128 stands for zero in the data rows.
Here are some rows, each followed by its group. Rows of different groups can look alike.
ndarray[154 166 125 158 147 194 164 104 139 155 165 193 172 111 171 183 180 255 155 184 162 199 165 172 157 160 194 161 155 136 142 215 112 165 193 214 192 167 164 131 144 166] mask
ndarray[100 104 102 107 116 98 143 112 118 115 116 114 126 132 108 91 97 99 130 100 102 136 95 104 117 114 104 91 119 97 96 105 104 134 104 130 107 114 92 129 100 113] tile
ndarray[102 103 103 97 100 134 91 104 100 105 108 87 101 102 102 87 98 207 111 94 108 93 110 103 111 99 100 102 132 107 108 108 102 106 105 102 86 102 106 105 99 115] hut
ndarray[112 115 120 121 115 104 137 112 116 113 114 121 109 112 107 99 120 100 116 100 117 109 89 106 110 124 96 113 112 101 104 116 109 132 100 118 124 123 112 130 101 117] tile
ndarray[140 133 175 186 132 254 142 180 134 129 148 139 181 126 152 179 150 166 135 220 141 150 143 138 145 135 163 146 202 142 125 255 110 104 232 235 175 151 150 254 134 138] mask
ndarray[113 114 134 104 107 103 109 109 116 124 114 104 113 106 127 119 167 142 110 115 147 91 132 130 116 125 116 118 106 139 128 125 133 132 132 147 115 165 162 127 108 111] wax
ndarray[111 104 110 158 96 105 100 104 107 112 105 183 172 154 119 108 123 102 145 185 115 152 180 116 113 106 166 106 98 102 207 111 107 109 107 95 102 111 114 113 169 184] drum
ndarray[118 117 120 101 114 114 130 106 212 118 128 107 110 125 113 94 113 108 103 116 123 219 104 121 111 175 110 115 107 103 175 128 205 121 105 105 108 125 126 117 111 126] silk
ndarray[126 126 130 107 114 113 115 165 113 124 126 145 139 97 129 116 131 120 118 143 123 134 117 128 140 130 154 122 138 119 114 148 123 122 115 113 160 133 120 132 113 115] mask
ndarray[132 120 126 111 145 126 105 111 197 114 139 101 101 124 114 94 101 96 120 114 109 110 90 121 114 125 133 127 140 103 132 105 127 163 115 97 119 122 115 111 126 117] silk
ndarray[104 130 110 96 105 111 113 109 111 120 116 98 113 107 127 115 113 112 112 98 110 120 138 103 115 103 111 126 104 113 114 117 101 110 105 110 100 116 114 110 141 123] salt
ndarray[128 109 95 198 94 110 99 127 117 101 113 117 99 110 113 111 119 122 109 118 95 98 111 103 122 184 105 112 119 108 100 108 106 125 109 103 125 142 130 107 108 121] knot
ndarray[166 97 107 106 154 144 113 158 144 119 177 159 139 111 171 152 188 149 115 105 111 105 172 178 163 135 175 113 134 157 169 113 105 181 159 108 113 118 176 113 128 113] soap
ndarray[190 192 190 159 161 181 197 199 162 187 212 147 197 170 204 167 183 167 255 255 185 158 190 189 175 145 109 194 160 164 94 197 196 185 150 169 179 196 194 180 139 250] drum
ndarray[129 129 149 134 118 152 124 167 112 110 128 143 144 119 140 158 132 134 120 150 133 163 123 121 130 143 103 129 95 102 110 172 161 131 104 138 166 144 131 159 115 136] mask
ndarray[157 143 129 143 133 138 153 145 134 159 147 137 121 144 124 153 148 141 146 139 148 113 145 169 139 129 149 157 136 159 117 161 158 168 155 146 152 170 145 159 142 161] salt
ndarray[112 120 132 107 117 127 117 113 116 138 124 112 105 127 120 117 117 119 119 115 129 116 123 113 113 109 114 187 124 179 104 118 110 132 117 108 109 112 119 111 115 119] hut
ndarray[99 119 95 104 108 98 123 111 102 111 104 95 102 100 119 112 96 102 118 104 116 104 109 131 147 114 100 112 108 115 112 111 105 109 97 107 129 111 114 98 109 108] salt
ndarray[162 172 109 151 131 165 161 164 142 174 168 146 111 140 124 164 171 193 167 145 190 145 153 173 168 169 145 172 138 200 206 164 161 156 155 170 153 164 161 175 198 169] salt
ndarray[110 89 109 95 155 96 101 116 102 99 116 90 101 100 118 120 109 108 89 104 101 87 117 120 115 133 100 110 105 117 108 102 96 98 100 93 105 118 105 105 111 113] soap
ndarray[144 146 138 97 122 114 127 133 125 128 134 136 131 140 136 141 139 133 133 209 98 118 146 131 127 111 138 109 119 138 133 131 132 118 126 120 130 144 134 117 133 158] drum
ndarray[101 178 109 177 112 97 94 114 103 102 216 217 194 165 118 108 102 103 182 186 96 226 112 106 103 103 208 100 103 92 166 102 121 119 104 106 93 114 108 110 182 198] drum
ndarray[126 113 115 160 106 109 98 99 99 121 115 101 100 171 106 94 95 93 106 176 110 115 91 104 111 107 118 115 110 96 135 109 127 123 101 89 108 115 102 111 115 109] silk
ndarray[116 128 111 128 126 111 135 121 108 110 125 117 105 100 119 141 111 135 142 98 135 118 140 130 162 192 112 157 102 141 123 116 113 117 117 91 158 118 112 105 118 118] salt
ndarray[151 135 143 246 124 144 179 153 133 152 156 144 138 130 152 133 153 133 212 127 150 136 149 142 152 142 133 143 134 119 134 143 152 148 139 93 140 150 152 147 133 162] tile
ndarray[102 93 129 154 94 145 94 111 99 99 102 110 96 99 100 89 100 90 89 177 103 113 83 92 96 205 129 111 197 97 99 113 132 109 108 95 190 109 103 103 87 116] mask
ndarray[136 125 135 150 120 125 138 133 104 133 145 145 127 121 141 117 140 134 137 132 132 147 124 130 136 123 138 128 118 113 120 137 143 139 135 133 142 147 134 144 121 140] mask
ndarray[129 125 98 128 93 123 102 123 114 110 112 114 103 109 117 130 121 116 97 141 107 89 97 109 127 109 108 104 114 92 90 109 110 104 120 118 114 126 118 108 126 144] knot
ndarray[116 97 107 126 144 117 140 111 108 123 92 101 113 111 125 95 117 92 94 113 158 100 106 140 99 101 112 114 104 133 133 139 101 108 116 128 108 114 105 115 106 115] wolf
ndarray[195 121 165 164 178 196 199 144 255 190 177 153 181 255 221 178 210 130 124 176 255 137 164 120 184 132 166 180 131 186 221 201 115 162 197 146 174 173 179 212 148 186] wolf
ndarray[115 112 113 99 112 102 115 126 121 104 109 108 107 122 114 139 150 127 120 113 133 115 135 109 109 118 114 117 103 140 127 125 147 128 197 198 109 145 146 114 102 102] wax
ndarray[107 97 105 191 103 223 100 216 97 116 103 194 157 93 102 199 98 184 103 189 94 163 92 96 109 147 121 109 182 91 94 109 197 99 198 193 198 101 93 231 95 103] mask
ndarray[128 132 133 117 114 119 128 111 117 134 140 117 114 105 129 125 117 106 120 142 104 112 112 132 123 118 131 138 119 115 120 122 138 138 115 98 125 118 122 118 138 103] silk
ndarray[174 156 117 144 99 168 108 168 145 175 110 180 102 101 108 171 143 150 110 151 101 96 87 114 178 100 109 111 145 105 104 116 113 117 122 164 177 185 161 107 189 167] knot
ndarray[114 116 113 125 121 98 149 112 103 114 120 123 123 111 126 107 110 100 147 106 110 146 108 119 107 142 118 108 109 117 103 122 113 120 115 164 106 122 123 113 106 139] tile
ndarray[100 96 109 105 106 95 94 106 98 104 114 90 100 106 108 101 99 89 103 103 112 92 91 113 104 101 103 106 88 92 93 98 111 111 97 102 102 107 100 113 95 96] tile
ndarray[121 111 110 113 140 116 150 118 101 117 122 116 113 114 123 124 113 113 110 102 132 109 117 141 121 106 116 112 108 134 124 115 124 116 113 125 109 116 125 117 107 112] salt
ndarray[106 117 94 107 119 107 116 118 108 106 111 110 111 119 125 111 114 127 118 99 132 131 121 120 115 104 108 129 107 131 110 116 121 105 108 107 111 120 113 108 121 102] salt
ndarray[243 147 174 127 164 172 148 239 159 151 188 166 198 143 241 176 186 162 147 134 158 98 180 231 231 97 208 160 150 219 157 158 157 184 140 131 150 97 202 159 156 159] soap
ndarray[97 113 139 131 105 99 121 117 98 122 121 158 161 107 116 96 102 109 100 155 114 140 109 112 119 108 149 110 116 116 108 104 127 111 109 110 110 111 126 112 106 114] mask
ndarray[161 186 164 223 156 149 186 112 129 149 157 95 94 134 119 96 115 97 131 136 105 157 98 112 105 219 146 188 136 99 153 99 157 157 99 101 238 111 102 100 136 99] silk
ndarray[110 113 118 103 107 106 110 117 104 119 121 98 106 114 130 105 115 118 140 114 101 114 115 134 108 106 106 140 109 133 104 124 108 117 101 112 100 113 118 105 111 122] salt
ndarray[112 208 157 95 175 119 109 101 95 225 104 94 112 180 99 97 117 123 96 97 138 166 127 125 116 98 110 204 152 117 108 106 105 114 100 86 106 110 110 112 133 110] hut
ndarray[126 151 112 142 162 113 184 118 120 120 115 99 122 112 128 142 114 124 160 115 147 138 131 140 151 255 117 176 116 133 240 127 124 118 126 110 178 132 122 121 155 115] salt
ndarray[120 130 119 149 121 128 146 145 123 145 168 185 154 136 130 146 140 120 103 161 138 190 152 141 141 103 173 146 118 137 108 149 142 139 142 95 143 140 151 141 142 155] drum
ndarray[108 176 109 152 101 97 188 106 101 103 110 106 98 102 112 187 101 177 172 104 184 153 175 239 255 158 103 178 96 154 148 108 105 109 104 170 255 123 103 94 110 110] salt
ndarray[97 126 105 122 94 90 102 108 101 99 158 145 148 129 117 93 104 106 136 130 112 122 112 102 94 97 160 108 98 94 132 112 109 115 90 93 108 117 111 116 133 127] drum
ndarray[191 188 128 202 117 183 121 198 160 189 133 98 122 120 137 159 130 248 141 162 138 113 136 130 255 102 132 136 151 111 111 136 129 124 189 247 166 193 193 133 255 190] knot
ndarray[116 107 118 96 159 95 102 122 110 108 133 121 115 103 129 106 118 99 90 109 96 99 161 114 130 96 117 118 106 104 154 106 115 124 99 101 99 123 107 107 110 107] soap
ndarray[141 190 215 115 174 129 138 135 122 134 130 123 122 144 138 126 112 210 112 123 239 120 142 136 147 110 127 146 121 225 106 138 136 132 125 109 120 129 132 126 174 141] hut
ndarray[107 110 109 119 126 106 121 100 97 104 115 108 100 104 113 105 99 113 111 111 139 99 117 129 117 102 103 121 94 124 118 111 98 101 94 137 121 118 121 112 108 101] salt
ndarray[102 165 103 132 156 92 107 93 104 110 112 104 104 96 109 145 97 151 155 103 169 151 166 170 115 98 94 171 95 148 192 110 118 106 93 149 109 104 110 113 153 111] salt
ndarray[205 180 246 188 172 242 152 134 165 203 195 163 139 166 175 163 157 144 201 204 100 196 152 172 125 227 227 203 198 159 169 169 243 200 157 133 243 166 159 163 171 158] silk
ndarray[140 138 107 116 91 120 105 166 145 157 108 160 103 94 121 131 132 115 97 142 107 97 95 101 147 205 107 110 143 95 94 109 106 118 115 123 146 163 166 106 122 127] knot
ndarray[135 123 125 125 109 110 114 123 108 119 119 136 158 112 125 104 122 105 115 138 117 109 120 107 111 109 133 109 103 111 118 124 129 117 109 101 121 112 133 130 115 141] drum
ndarray[148 138 142 134 137 132 149 150 125 136 138 150 153 103 146 136 148 141 215 125 133 139 147 136 141 118 130 130 126 135 120 153 146 142 131 131 137 151 128 133 137 176] tile
ndarray[149 145 164 105 150 148 159 149 176 159 149 180 143 143 156 147 149 138 159 137 144 130 164 162 148 133 143 151 176 148 135 157 146 149 148 149 143 170 166 164 132 172] tile
ndarray[114 98 100 212 129 107 132 94 132 108 120 108 132 129 109 105 103 102 119 106 105 102 91 106 110 107 116 114 126 95 106 108 111 112 103 109 103 126 104 138 101 123] tile
ndarray[106 181 121 106 116 93 119 110 102 111 106 94 105 103 95 113 112 117 120 103 118 103 104 120 121 111 96 106 97 98 112 109 106 113 101 107 125 105 112 109 114 105] salt
ndarray[127 115 128 118 112 118 128 133 159 108 131 128 120 154 126 123 148 126 112 120 185 117 129 137 132 113 120 124 109 170 158 140 129 123 177 152 126 145 131 134 113 120] wax
ndarray[110 92 99 118 212 118 100 107 241 210 105 91 118 176 109 93 129 101 95 180 123 103 99 116 104 105 99 113 203 123 140 126 113 119 121 109 99 113 100 115 94 109] wolf
ndarray[121 141 127 110 115 120 121 128 106 125 110 114 110 138 119 114 131 112 109 110 128 135 142 128 130 107 120 141 116 123 122 128 124 121 117 107 118 138 119 127 126 124] hut
ndarray[162 103 104 127 201 95 152 119 132 178 109 100 152 146 173 103 166 94 96 150 243 99 101 163 108 100 114 108 136 137 174 134 117 116 155 143 106 107 112 157 99 118] wolf
ndarray[131 116 135 116 118 117 123 133 137 125 130 125 115 127 133 153 166 131 134 120 172 127 143 144 135 122 125 104 113 161 132 122 146 144 147 151 133 149 142 135 115 132] wax
ndarray[116 112 115 114 114 117 138 126 255 121 122 117 110 209 121 207 226 196 122 114 198 180 221 108 118 112 109 111 107 199 216 126 227 107 206 204 114 131 216 117 120 122] wax
ndarray[136 146 167 118 136 105 135 139 126 167 141 127 126 131 137 124 143 147 135 124 157 134 121 135 142 117 124 164 118 156 110 138 147 143 120 115 131 141 135 130 142 115] hut
ndarray[110 104 111 99 105 84 112 108 122 113 122 103 104 130 117 101 106 101 123 106 110 119 102 109 110 158 111 109 110 102 118 117 129 115 107 96 117 112 104 108 106 106] silk
ndarray[104 123 240 106 101 147 109 119 100 131 120 103 107 112 113 112 108 107 106 101 123 135 112 99 122 100 103 125 142 125 103 120 124 115 99 100 102 123 104 113 103 108] hut
ndarray[102 178 123 102 185 103 107 102 105 122 100 111 114 112 121 102 109 176 107 105 211 137 149 116 115 104 112 164 109 212 104 120 126 118 105 96 85 114 115 107 180 109] hut
ndarray[111 112 126 107 115 114 122 126 126 136 141 112 109 113 133 203 152 94 126 111 188 160 178 128 127 121 120 123 104 164 161 123 146 132 128 190 122 150 141 128 118 104] wax
ndarray[102 172 179 91 150 178 96 91 100 113 101 103 103 115 108 96 95 170 96 101 178 153 255 118 93 101 99 176 148 163 97 104 109 103 94 99 107 106 104 98 182 101] hut
ndarray[134 119 136 125 144 134 140 132 125 130 124 139 133 124 132 122 132 122 151 122 125 130 117 143 145 121 133 138 145 123 118 133 138 144 119 143 131 137 132 153 122 161] tile
ndarray[147 132 147 124 132 141 135 147 136 159 156 152 140 130 151 139 141 135 121 135 150 93 155 103 148 117 155 147 130 130 132 155 104 160 139 134 115 155 129 153 141 169] drum
ndarray[89 99 92 134 138 90 144 85 126 109 112 100 141 171 103 85 104 105 106 104 81 93 96 92 93 108 103 104 128 89 93 95 113 113 97 135 110 99 103 147 93 100] tile
ndarray[101 98 102 148 142 104 197 105 149 109 113 241 255 196 118 108 103 98 191 100 103 186 99 113 105 175 107 102 152 93 96 111 106 142 104 152 98 113 112 185 99 141] tile
ndarray[111 105 123 112 113 110 102 114 108 125 123 105 105 113 125 110 113 100 101 103 125 105 110 110 121 104 118 136 111 250 107 113 111 117 101 108 114 133 119 109 112 106] hut
ndarray[143 107 109 123 123 125 137 102 160 137 105 98 171 120 153 98 134 96 104 157 124 88 95 120 116 100 114 104 123 168 119 127 124 108 171 125 107 112 108 125 101 116] wolf
ndarray[188 160 187 146 255 179 141 187 154 181 192 180 169 155 181 182 170 168 183 152 142 109 184 177 183 141 176 186 205 138 143 179 183 135 168 166 172 171 186 149 156 169] tile
ndarray[126 128 133 131 150 144 151 134 152 139 125 109 130 101 154 117 136 113 135 101 141 123 118 148 129 118 132 133 151 129 147 148 140 137 134 131 126 140 149 132 111 124] wolf
ndarray[116 93 104 104 121 115 105 103 111 129 100 88 113 118 127 111 122 94 104 110 128 87 95 116 111 95 93 97 110 108 123 121 105 119 120 98 90 121 104 110 102 105] wolf
ndarray[135 113 121 93 119 163 117 131 120 118 134 139 134 107 151 149 138 128 119 103 110 103 137 148 140 116 166 109 154 132 132 111 117 143 138 99 99 115 142 116 126 111] soap
ndarray[115 98 123 97 156 117 105 115 106 96 94 109 104 102 124 151 118 148 99 99 94 92 162 153 155 128 118 107 96 205 140 108 110 110 116 98 101 112 126 109 138 101] soap
ndarray[216 119 131 114 140 162 147 166 141 101 164 156 228 123 220 147 162 148 105 123 124 119 157 228 98 177 238 131 142 203 138 127 138 133 150 115 128 135 226 128 142 133] soap
ndarray[101 92 148 210 95 136 93 133 93 99 104 175 164 99 105 141 109 141 110 133 98 153 94 109 101 142 132 100 152 90 99 143 142 97 129 255 147 98 99 255 93 104] mask
ndarray[109 122 98 144 99 141 100 158 112 106 105 143 102 96 107 149 108 152 101 150 97 104 96 106 116 113 101 89 133 96 101 104 103 101 141 164 164 106 115 95 105 124] knot
ndarray[102 120 120 106 139 98 157 112 110 103 118 116 107 103 112 102 102 105 152 110 108 131 114 112 105 136 110 114 99 104 91 109 110 111 116 177 99 112 101 118 103 108] tile
ndarray[97 87 84 95 95 101 99 107 104 110 111 96 107 101 107 151 100 101 103 99 113 95 117 94 95 126 94 103 88 112 110 111 100 111 98 134 95 112 104 98 95 105] salt
ndarray[116 109 124 107 106 111 114 104 108 114 124 116 119 103 117 87 113 103 125 104 102 107 134 117 116 107 255 118 99 101 156 99 111 121 106 101 102 129 106 118 153 130] drum
ndarray[99 113 109 91 116 111 98 93 100 114 96 95 95 118 98 98 94 91 104 95 105 133 112 109 100 90 111 110 129 114 91 105 99 101 89 104 95 105 104 108 103 98] hut
ndarray[108 107 118 172 137 101 163 113 146 108 118 148 128 136 129 110 104 87 167 113 110 143 109 130 129 132 113 115 140 107 113 122 123 161 111 140 109 120 116 119 102 144] tile
Group soap spreads out most along one direction. Which 3 other groups' directions of most spread are closest to that one, closest first?
tile wolf silk
Which 5 groups are nearest to each row below, nearest first, going by the distance to the group's nearest row?
ndarray[135 128 135 130 118 143 149 139 214 136 140 135 133 145 149 191 170 161 136 132 174 135 180 145 147 166 136 138 104 158 255 139 179 142 174 157 138 151 148 138 97 134] -> wax tile salt wolf drum
ndarray[130 114 136 115 132 132 108 106 107 144 125 114 115 124 122 110 116 118 134 118 138 113 117 130 121 104 127 130 125 117 112 132 125 113 105 107 118 111 119 130 127 126] -> hut silk salt drum tile
ndarray[147 209 146 117 140 144 132 145 122 166 153 130 131 127 150 149 131 175 139 93 109 131 149 141 145 119 140 160 136 133 119 146 146 146 135 130 136 147 108 136 210 146] -> hut salt drum tile mask
ndarray[151 148 159 158 146 147 158 147 138 146 155 144 112 138 171 172 157 165 156 140 151 122 146 164 164 133 138 166 140 147 123 160 158 155 140 169 161 159 154 118 136 151] -> salt tile hut mask drum
ndarray[146 129 106 206 114 136 116 151 134 153 125 143 109 120 112 140 142 134 115 136 103 103 110 106 138 121 124 104 183 105 114 126 121 122 135 199 128 139 142 122 120 130] -> knot mask tile wolf wax
ndarray[127 129 128 122 120 129 146 102 122 124 125 95 104 117 118 96 107 99 124 116 95 154 101 104 108 183 125 154 114 104 165 99 129 137 96 102 126 109 117 110 123 86] -> silk tile hut salt drum
ndarray[91 194 109 155 115 98 118 101 99 107 106 105 103 103 109 210 95 108 115 93 120 107 120 129 197 154 97 126 96 117 109 122 107 116 98 186 205 99 116 108 101 110] -> salt knot tile hut silk
ndarray[124 127 145 113 118 128 145 228 129 135 133 167 193 125 148 137 140 138 132 148 125 192 135 142 144 183 241 151 118 120 122 152 151 134 136 129 164 132 144 133 127 147] -> drum mask tile salt hut
ndarray[143 99 120 105 101 125 110 117 111 115 111 102 109 115 109 159 112 146 104 101 102 105 112 124 174 127 116 109 113 106 111 120 106 125 123 114 100 121 124 111 164 105] -> knot salt silk hut soap
ndarray[212 115 134 117 159 174 135 200 167 136 191 182 99 124 187 174 178 144 136 130 134 113 179 199 177 132 174 138 153 202 146 145 142 223 195 124 146 128 215 140 164 134] -> soap tile salt drum wax
ndarray[102 152 105 130 114 95 126 106 98 84 110 84 94 97 97 119 102 108 154 96 111 162 161 117 124 103 98 117 84 112 141 107 92 103 85 111 111 108 102 97 131 98] -> salt hut tile silk soap
ndarray[157 177 175 142 126 185 171 170 149 190 132 157 157 101 181 179 178 161 170 147 101 153 169 175 178 137 164 174 146 178 152 167 179 181 158 151 164 175 176 176 161 163] -> tile salt drum mask hut
Which 5 groups are nearest to each row below, nearest first, going by the average distance to the group's rows?
ndarray[116 113 115 112 166 109 114 108 109 123 124 104 117 111 114 140 118 138 117 110 111 103 133 149 130 131 122 124 99 146 173 119 94 102 112 123 121 116 115 113 147 116] -> salt hut wax soap tile
ndarray[114 94 121 101 110 105 119 114 113 110 115 111 113 152 116 147 144 155 113 112 190 145 172 119 126 121 105 118 97 106 134 125 149 118 144 130 109 154 142 120 108 109] -> wax salt hut tile wolf
ndarray[126 123 108 119 169 105 129 120 108 118 126 114 112 105 112 131 127 169 129 113 126 119 121 131 133 113 110 142 101 132 156 120 121 128 111 116 134 124 124 120 156 111] -> salt hut wax tile soap
ndarray[155 144 135 184 133 218 128 196 132 155 116 182 120 119 133 192 158 171 119 144 135 114 124 136 160 166 123 120 181 108 106 138 139 140 188 164 214 159 153 117 129 152] -> knot mask wax tile salt
ndarray[150 129 141 131 117 96 129 109 121 143 140 106 108 137 113 109 117 98 123 122 111 110 100 104 100 124 171 111 96 104 131 92 141 141 100 102 159 116 126 108 115 108] -> silk salt tile hut drum
ndarray[107 104 113 101 101 97 100 122 105 98 107 93 118 103 120 108 94 112 104 107 107 122 104 118 117 122 118 109 114 95 110 126 116 104 111 99 119 110 106 105 102 109] -> salt hut tile silk knot
ndarray[137 120 128 132 119 142 119 148 139 153 128 159 194 138 146 142 140 134 147 121 133 141 135 150 137 131 142 144 145 140 128 131 144 163 119 146 130 143 143 166 95 160] -> tile wax drum mask salt
ndarray[133 126 122 111 121 113 125 118 116 127 121 111 106 110 113 85 103 111 121 131 122 102 98 129 116 108 115 117 122 105 113 134 120 124 116 105 109 114 120 131 109 106] -> salt hut tile silk wolf
Which 4 groups are nearest to each row below, nearest first, going by the average distance to the group's rows?
ndarray[123 92 109 102 115 128 105 110 128 123 106 93 118 107 131 97 132 94 108 105 112 95 93 126 105 99 101 103 124 120 117 120 101 92 125 116 99 100 105 105 96 110] -> salt hut wolf tile
ndarray[99 116 110 104 111 92 110 105 106 103 111 110 97 102 105 101 111 103 117 114 107 101 112 129 109 106 114 158 100 139 106 106 115 114 100 103 114 115 104 120 99 106] -> salt hut tile silk
ndarray[188 154 135 126 115 131 126 255 173 158 137 139 119 119 128 145 157 142 125 225 124 117 126 125 143 127 126 125 135 123 117 132 123 130 249 137 137 152 202 130 132 217] -> knot wax drum mask
Which 4 groups are nearest to each row below, nearest first, going by the distance to the centre of the group?
ndarray[99 97 103 103 102 105 114 88 102 100 115 100 105 115 110 93 101 96 120 99 100 101 90 99 107 110 99 97 90 93 90 91 114 106 87 104 98 106 107 111 94 108] -> salt tile hut silk
ndarray[112 109 107 111 94 94 108 110 223 109 116 113 106 116 114 160 173 156 98 98 151 126 175 110 104 174 105 116 96 164 224 95 159 107 167 138 97 152 174 119 107 110] -> wax salt wolf soap
Which 5 groups are nearest to each row below, nearest first, going by the distance to the centre of the group?
ndarray[94 102 140 128 100 134 106 144 98 96 113 133 130 96 116 148 98 142 96 123 106 125 96 101 103 124 134 98 123 100 94 148 141 99 142 106 144 104 94 136 100 111] -> mask tile salt hut knot
Which 3 other groups have their centres nearest to the centre of group hut, nearest first?
salt tile silk
Which 4 groups are nearest to each row below, nearest first, going by the distance to the group's nearest row?
ndarray[107 211 167 99 142 180 94 101 97 188 100 92 99 131 97 102 99 106 107 102 102 128 106 100 102 100 100 165 153 93 100 107 102 106 100 97 103 109 102 95 147 104] -> hut salt silk tile
ndarray[102 108 97 98 102 104 101 101 146 104 106 101 104 160 107 108 130 100 112 106 146 97 88 107 115 102 107 102 98 116 155 121 109 109 115 102 104 105 105 95 107 100] -> wolf silk salt tile
Which 3 other groups have their centres nearest to the centre of group tile, nearest first?
salt drum silk
